Rotation paths and how fast each direction turns (deg/step)
Each turn is a multiple of 5 degrees from 10 to 175, or 0.
Each row of a path follows its step; steps can be skipped.
path 1
step 0: [18, -19, -11, -11, 8, 11, -4, 8, 3, 13, -9, -4, 15, 11, 2, -5, -4, -11, 16, -4, 4, -12, -2, 11, 0, -8, 4, -6]
step 1: [16, -15, -6, -4, -7, -4, -6, -1, -1, -9, -18, 11, 3, -6, 2, -7, 0, 4, 1, -16, 15, -3, -12, -17, -15, -3, -11, -9]
step 2: [5, -16, 3, 2, -8, -3, -11, 2, 12, 13, 0, -1, -23, -4, -2, 0, 15, 10, 2, -3, 4, 10, 8, -21, 2, 10, 2, -10]
step 3: [13, -10, 3, 14, 17, -3, -2, -8, 23, 9, 8, -2, 2, -10, 6, -6, 6, -2, 7, -7, -8, 9, 4, 16, 9, 11, -1, -14]
step 4: [-1, 2, -12, -1, 2, 18, 7, -1, 4, 4, -1, 3, 16, -10, 10, -9, -3, 1, -3, 5, 8, 12, 0, 11, -16, 4, -13, -25]
step 5: [-8, 0, 9, -4, 4, 13, 21, 1, -12, -11, 2, 5, -16, -13, 7, -6, -2, 9, 11, -1, 8, 4, -3, -18, 0, 2, 0, -20]
step 6: [-10, -19, 12, 9, -3, -2, 13, -16, 0, -11, 14, -13, -6, 2, -8, -4, 6, 10, -5, 0, -5, 10, 10, 2, 5, -9, 19, -11]
step 7: [-15, -3, -12, 18, -2, -1, 9, -1, 4, -4, 6, 5, 17, 9, -7, -10, -4, -25, 1, 2, 6, 10, 10, 7, 12, 1, 9, -7]
step 8: [-9, 5, 14, -9, -10, -8, 19, 15, -7, -2, -12, 3, 12, 4, 9, -7, -9, -13, -5, -5, 15, -11, 13, 2, -4, 7, -2, -11]
step 9: [1, 19, 18, 0, -17, -2, -2, 5, -2, -12, -10, -16, -6, 1, -6, 5, 8, 4, -4, -14, 12, -1, -4, -6, 12, -10, 10, -12]
step 10: [-15, -1, 5, 8, 2, 2, -17, -7, 10, 5, -9, -10, 5, 4, -20, 5, 8, -2, 10, 7, -3, -20, 7, 2, 15, -11, 8, -10]
step 11: [2, -3, -5, 7, -6, -8, 0, -12, 0, 7, -23, -9, 25, 12, 5, -4, -9, -4, 21, 2, -4, -6, 0, 0, 4, 4, -14, 1]
Speeds:
[2, 2, -4, -5, 0, 0, 6, 1, 1, 3, -8, -2, -2, -4, 1, -3, -4, -11, -1, 0, -6, 4, 1, 3, -3, -4, -2, 0] : 95
[-2, 0, 2, 5, 0, -4, -3, 6, 6, 5, -8, -3, 1, -4, 0, -2, 4, 0, -1, 0, 4, -3, -8, 0, -3, 2, 6, 2] : 45
[10, 1, 0, -2, -1, -4, -10, -2, 3, 4, -5, 1, -1, 1, -4, -2, -4, 3, 4, 2, 2, -2, 3, -2, 2, -2, -5, -3] : 35
[4, 1, -2, -10, -4, -3, 2, 1, 1, -9, 1, -1, -3, -3, 2, 4, 2, -1, -1, 5, 4, -4, -6, -4, -1, 0, 0, -5] : 95
